500 stands for zero in the data rows.
Here is a table of points, one per row:
[199 365 493 487 462 776 412 499 350 475 415 635 771 576 434 319 339 630 619 299 392 588 524 321 557 830 384 591 434 224 331 282 329 695 587 483 595 578 829 505 259 571 441 425 405 592 432 663 342 517 467 304 382 644 438]
[737 429 540 504 422 602 683 608 582 341 581 588 692 371 339 462 634 606 404 659 503 588 406 157 358 259 327 511 647 720 272 503 805 358 640 380 474 507 610 428 447 530 293 873 828 477 481 519 374 392 414 395 438 404 584]
[992 550 654 651 646 272 576 391 522 428 533 607 448 514 867 555 233 549 447 333 550 447 473 512 501 390 601 498 497 358 443 632 271 327 660 587 470 620 471 488 385 736 420 312 532 404 542 352 597 298 716 403 286 435 528]
[386 601 987 600 614 319 851 393 236 494 495 506 676 336 453 633 561 389 468 551 535 472 394 494 390 609 349 447 974 396 594 447 524 208 616 581 257 599 537 449 627 386 520 530 666 475 434 441 379 533 304 506 486 693 400]
[352 540 380 433 457 663 644 449 434 606 459 439 334 481 301 452 556 606 454 286 314 259 451 436 762 558 234 362 503 461 451 621 388 560 250 562 384 306 511 497 462 535 336 586 393 560 225 234 415 631 663 391 714 565 739]
[484 713 306 607 417 407 84 395 446 350 442 471 393 475 487 354 417 542 471 576 508 297 545 448 447 409 376 468 544 475 498 556 448 268 396 371 478 609 115 642 437 271 652 527 742 514 302 662 309 283 480 327 754 487 400]
[500 390 322 620 630 464 534 514 444 610 433 580 443 431 564 474 597 568 803 853 862 608 499 423 488 244 667 427 534 384 853 639 541 635 422 465 493 478 645 518 407 487 454 550 489 386 305 330 163 488 319 614 579 332 278]
[389 341 871 268 443 285 556 598 506 406 629 527 368 517 466 485 553 417 411 224 355 713 431 589 583 432 569 543 452 629 604 499 336 305 215 287 444 620 382 418 331 612 438 602 594 353 627 740 366 545 515 405 386 409 164]
[515 415 551 651 512 459 241 666 490 728 590 414 529 554 490 601 533 642 511 556 313 472 667 484 976 527 494 472 455 560 379 595 481 439 532 461 283 560 493 565 542 535 571 421 399 603 397 660 246 926 386 500 406 520 692]
[688 475 251 418 511 763 494 455 579 703 554 590 412 385 522 690 421 497 315 596 540 695 669 617 802 874 350 411 340 524 544 617 503 383 369 265 477 672 644 478 516 422 417 418 482 370 656 770 553 310 462 571 283 550 754]
[435 375 522 724 531 495 825 572 671 638 682 999 859 612 302 457 376 501 382 631 880 380 415 808 426 486 301 578 373 499 447 492 525 309 321 665 839 421 421 505 552 538 999 735 525 754 579 419 814 453 466 429 390 439 506]
[591 285 442 592 860 256 573 403 810 525 604 474 359 393 539 131 484 587 450 546 330 507 523 719 358 748 602 380 626 599 378 547 471 356 652 458 454 513 529 642 432 601 609 618 460 471 980 265 551 464 757 519 650 418 388]
[581 404 585 348 580 550 478 439 334 463 564 212 413 412 631 474 498 444 515 427 352 496 564 541 367 424 569 271 317 416 370 481 431 398 377 776 503 607 361 546 590 886 592 781 399 557 568 604 650 210 320 453 385 210 516]
[327 471 461 300 481 543 306 485 386 742 366 523 563 495 855 499 486 360 529 490 464 326 510 459 715 603 409 467 591 766 585 415 561 432 527 360 700 328 685 572 781 516 405 521 439 430 449 736 397 692 525 261 487 389 999]
[431 461 515 418 310 485 876 429 425 347 503 450 591 387 310 383 640 378 374 612 466 289 573 317 563 492 958 722 449 363 532 538 749 382 531 542 534 365 287 541 641 564 471 341 697 782 577 704 467 246 603 561 445 764 430]
[538 471 219 416 366 563 437 609 669 793 462 553 495 617 529 431 752 657 282 384 187 600 322 333 429 567 883 560 401 591 511 393 661 706 485 591 416 459 528 602 465 402 487 346 684 478 298 251 398 459 222 503 381 536 414]
[295 470 453 587 518 569 195 398 496 550 999 402 602 356 535 440 413 406 303 496 402 469 332 331 309 370 353 732 353 401 700 520 473 452 531 380 667 448 249 465 516 500 376 424 314 418 550 230 434 472 535 595 746 496 561]
[782 464 622 579 641 457 810 466 784 488 415 355 646 531 564 411 535 362 535 353 661 245 653 780 534 356 477 735 453 533 453 369 185 566 706 479 565 475 409 280 436 507 564 701 383 290 629 408 465 496 116 525 499 439 551]
[683 544 416 513 412 418 337 502 174 803 418 430 480 539 484 369 615 406 285 321 546 630 417 443 713 447 493 579 475 628 504 386 386 414 458 567 509 665 788 411 707 573 417 398 330 540 473 478 478 593 669 386 703 576 492]
[340 746 578 445 559 482 403 575 389 613 369 457 345 401 358 356 557 730 600 717 747 297 537 423 487 403 586 807 696 300 628 582 759 598 391 548 457 580 505 587 330 541 249 507 539 627 608 359 591 509 448 455 395 343 464]
[693 599 317 695 820 460 867 764 624 427 347 665 939 419 833 387 668 547 521 360 239 566 565 792 447 372 423 454 450 354 600 489 581 674 554 437 610 471 408 441 343 412 999 786 425 644 789 506 999 576 729 574 512 495 535]
[506 482 651 470 250 464 579 631 689 492 507 454 433 517 999 427 484 417 443 418 558 565 678 567 347 527 376 342 413 365 427 715 518 503 493 770 337 568 291 551 675 761 335 532 555 472 794 501 287 387 620 638 611 618 359]
[354 581 349 203 573 532 434 492 566 240 449 726 519 485 353 500 452 455 513 752 524 657 676 545 317 304 591 421 679 676 546 248 545 300 268 466 439 620 299 466 321 475 424 320 234 522 404 328 302 427 367 490 362 637 516]
[380 364 587 374 505 440 375 661 485 579 458 656 565 597 371 587 898 185 465 743 821 508 502 476 441 495 639 526 910 486 435 527 492 708 631 469 294 258 393 585 238 577 590 751 640 493 236 383 506 320 638 378 320 479 543]
[387 604 540 410 486 797 565 703 526 419 541 440 423 407 626 578 267 440 390 633 673 435 368 676 786 533 590 387 433 505 258 412 451 490 446 449 542 583 830 600 393 411 422 344 603 398 376 515 879 691 425 580 999 520 596]
[539 310 282 295 265 475 356 368 509 743 312 432 355 556 351 514 293 506 342 481 455 487 720 342 517 331 264 490 471 281 405 591 522 452 553 492 642 354 678 491 393 625 610 547 284 280 377 454 537 865 441 669 613 520 334]
[449 599 184 357 550 294 400 614 420 316 750 471 499 237 381 651 453 378 503 531 356 353 395 476 360 444 490 411 429 489 497 615 568 400 648 689 504 507 403 241 507 590 437 220 518 518 553 586 577 668 350 274 569 494 489]
[424 731 414 524 618 294 507 339 724 476 467 617 425 512 441 630 620 467 570 516 547 669 520 157 517 740 425 456 276 691 756 575 196 765 442 371 456 365 634 762 452 541 421 480 366 558 464 759 534 520 331 422 567 509 421]
[904 436 753 492 813 640 540 502 433 317 418 661 114 492 788 419 685 576 392 576 474 411 401 738 321 247 289 684 249 515 457 551 452 456 477 618 423 246 557 438 661 530 482 476 415 552 616 524 375 544 827 398 413 561 404]
[592 553 416 324 356 476 497 406 425 292 801 419 533 771 392 701 745 662 958 732 364 411 511 321 254 755 612 595 489 414 653 433 422 522 412 584 593 335 664 432 422 225 601 428 464 315 461 552 384 445 533 226 715 316 584]
[404 422 420 789 228 475 272 703 300 245 428 471 394 534 444 511 478 449 538 458 453 235 540 563 510 502 666 212 417 768 766 418 313 361 483 395 537 290 661 474 398 498 513 468 430 439 646 424 653 857 432 732 674 606 732]
[507 501 599 559 348 335 427 511 300 375 321 354 446 785 388 520 443 452 833 704 322 827 503 511 456 693 321 621 509 552 655 413 547 860 548 400 567 655 333 446 469 842 448 399 859 476 536 374 508 533 526 406 512 538 380]
[288 414 193 587 427 509 596 375 367 469 446 511 554 508 496 420 600 415 361 489 585 476 409 604 405 386 378 547 325 409 302 584 492 351 726 360 361 365 235 624 671 221 331 400 440 400 630 438 741 669 488 359 514 248 278]
[208 648 466 438 443 395 610 684 429 851 388 468 302 384 355 469 310 515 437 517 371 703 608 418 406 501 512 507 342 482 476 557 159 685 561 461 468 496 636 367 885 191 529 389 640 545 456 479 348 238 652 487 246 565 719]
[669 598 447 666 457 536 712 515 782 480 216 243 560 382 627 744 254 436 436 606 444 426 139 674 444 521 581 465 441 508 466 612 392 437 540 725 645 671 322 604 339 432 595 757 301 664 719 571 470 549 595 445 412 467 459]
[370 448 422 547 600 700 531 565 432 393 513 239 523 999 311 571 352 414 396 268 565 686 406 711 498 552 416 438 591 480 811 475 614 608 610 561 463 678 771 518 442 462 490 426 397 485 302 873 472 535 549 689 392 581 702]
[452 761 780 568 343 338 304 614 636 395 450 377 463 324 193 300 339 590 672 404 629 860 466 460 513 483 684 529 499 560 249 618 687 687 342 567 606 290 425 662 935 521 649 554 475 386 340 423 514 480 428 455 273 813 491]
[485 681 740 483 606 596 233 325 441 741 360 615 625 401 429 672 537 744 535 511 678 444 493 457 362 517 862 202 518 457 406 348 595 728 459 471 474 470 331 377 721 593 478 467 749 332 496 547 412 606 702 532 424 714 439]
[414 512 375 462 429 902 388 314 634 223 582 465 384 416 647 458 529 351 515 292 564 633 534 387 777 675 478 626 650 454 541 419 406 407 458 572 568 546 710 464 438 400 654 388 710 521 598 520 502 836 480 874 579 237 665]
[319 446 610 531 316 487 496 360 492 381 456 615 332 413 433 757 599 849 485 444 470 486 572 615 468 245 694 577 774 504 515 524 735 527 850 410 748 571 397 607 738 414 382 402 542 523 437 484 587 248 385 411 523 565 325]
[500 490 471 710 587 843 350 550 840 563 639 477 401 749 466 611 500 275 879 422 289 536 635 584 521 644 463 615 406 544 437 543 415 440 438 479 418 674 746 357 573 484 245 313 467 623 237 523 829 463 617 751 787 370 320]
[596 455 697 407 444 520 315 414 418 625 534 226 624 459 479 392 618 788 667 551 821 557 275 321 478 394 443 335 822 515 411 418 401 681 441 523 461 357 352 467 321 323 453 141 481 601 545 487 673 371 438 623 291 554 451]
[666 538 538 457 726 559 684 395 360 550 512 724 712 531 598 664 143 349 554 410 261 244 598 520 468 404 463 715 562 794 498 446 803 648 512 635 307 412 391 534 492 469 592 657 361 549 771 559 444 384 622 566 540 466 313]
[702 467 644 511 536 365 726 623 404 439 567 265 460 490 448 700 517 472 473 282 733 448 687 417 484 417 390 253 382 427 478 357 826 422 584 327 588 448 394 530 388 334 385 641 496 662 455 270 327 385 501 396 408 504 416]
[448 352 438 483 399 242 421 229 537 367 503 663 493 703 580 343 515 490 463 489 396 498 396 532 636 789 467 532 353 445 381 499 543 596 359 461 450 861 640 320 425 457 345 599 350 465 146 590 622 386 438 999 441 471 727]
There is one direction along which these points spread out most. Take the direction at right angles to it along which they spread out most. Go by this last direction. How many in every 100 of the points above lie lower along it than each point below? Answers are rounded to whole numbers. More than half of the points above lie lower than the first one.
[737 429 540 504 422 602 683 608 582 341 581 588 692 371 339 462 634 606 404 659 503 588 406 157 358 259 327 511 647 720 272 503 805 358 640 380 474 507 610 428 447 530 293 873 828 477 481 519 374 392 414 395 438 404 584] -> 18
[448 352 438 483 399 242 421 229 537 367 503 663 493 703 580 343 515 490 463 489 396 498 396 532 636 789 467 532 353 445 381 499 543 596 359 461 450 861 640 320 425 457 345 599 350 465 146 590 622 386 438 999 441 471 727] -> 84
[319 446 610 531 316 487 496 360 492 381 456 615 332 413 433 757 599 849 485 444 470 486 572 615 468 245 694 577 774 504 515 524 735 527 850 410 748 571 397 607 738 414 382 402 542 523 437 484 587 248 385 411 523 565 325] -> 4
[693 599 317 695 820 460 867 764 624 427 347 665 939 419 833 387 668 547 521 360 239 566 565 792 447 372 423 454 450 354 600 489 581 674 554 437 610 471 408 441 343 412 999 786 425 644 789 506 999 576 729 574 512 495 535] -> 98
[387 604 540 410 486 797 565 703 526 419 541 440 423 407 626 578 267 440 390 633 673 435 368 676 786 533 590 387 433 505 258 412 451 490 446 449 542 583 830 600 393 411 422 344 603 398 376 515 879 691 425 580 999 520 596] -> 91
[683 544 416 513 412 418 337 502 174 803 418 430 480 539 484 369 615 406 285 321 546 630 417 443 713 447 493 579 475 628 504 386 386 414 458 567 509 665 788 411 707 573 417 398 330 540 473 478 478 593 669 386 703 576 492] -> 64
[782 464 622 579 641 457 810 466 784 488 415 355 646 531 564 411 535 362 535 353 661 245 653 780 534 356 477 735 453 533 453 369 185 566 706 479 565 475 409 280 436 507 564 701 383 290 629 408 465 496 116 525 499 439 551] -> 76
[485 681 740 483 606 596 233 325 441 741 360 615 625 401 429 672 537 744 535 511 678 444 493 457 362 517 862 202 518 457 406 348 595 728 459 471 474 470 331 377 721 593 478 467 749 332 496 547 412 606 702 532 424 714 439] -> 7
[208 648 466 438 443 395 610 684 429 851 388 468 302 384 355 469 310 515 437 517 371 703 608 418 406 501 512 507 342 482 476 557 159 685 561 461 468 496 636 367 885 191 529 389 640 545 456 479 348 238 652 487 246 565 719] -> 33
[295 470 453 587 518 569 195 398 496 550 999 402 602 356 535 440 413 406 303 496 402 469 332 331 309 370 353 732 353 401 700 520 473 452 531 380 667 448 249 465 516 500 376 424 314 418 550 230 434 472 535 595 746 496 561] -> 42
[500 490 471 710 587 843 350 550 840 563 639 477 401 749 466 611 500 275 879 422 289 536 635 584 521 644 463 615 406 544 437 543 415 440 438 479 418 674 746 357 573 484 245 313 467 623 237 523 829 463 617 751 787 370 320] -> 96
[449 599 184 357 550 294 400 614 420 316 750 471 499 237 381 651 453 378 503 531 356 353 395 476 360 444 490 411 429 489 497 615 568 400 648 689 504 507 403 241 507 590 437 220 518 518 553 586 577 668 350 274 569 494 489] -> 40
[380 364 587 374 505 440 375 661 485 579 458 656 565 597 371 587 898 185 465 743 821 508 502 476 441 495 639 526 910 486 435 527 492 708 631 469 294 258 393 585 238 577 590 751 640 493 236 383 506 320 638 378 320 479 543] -> 0
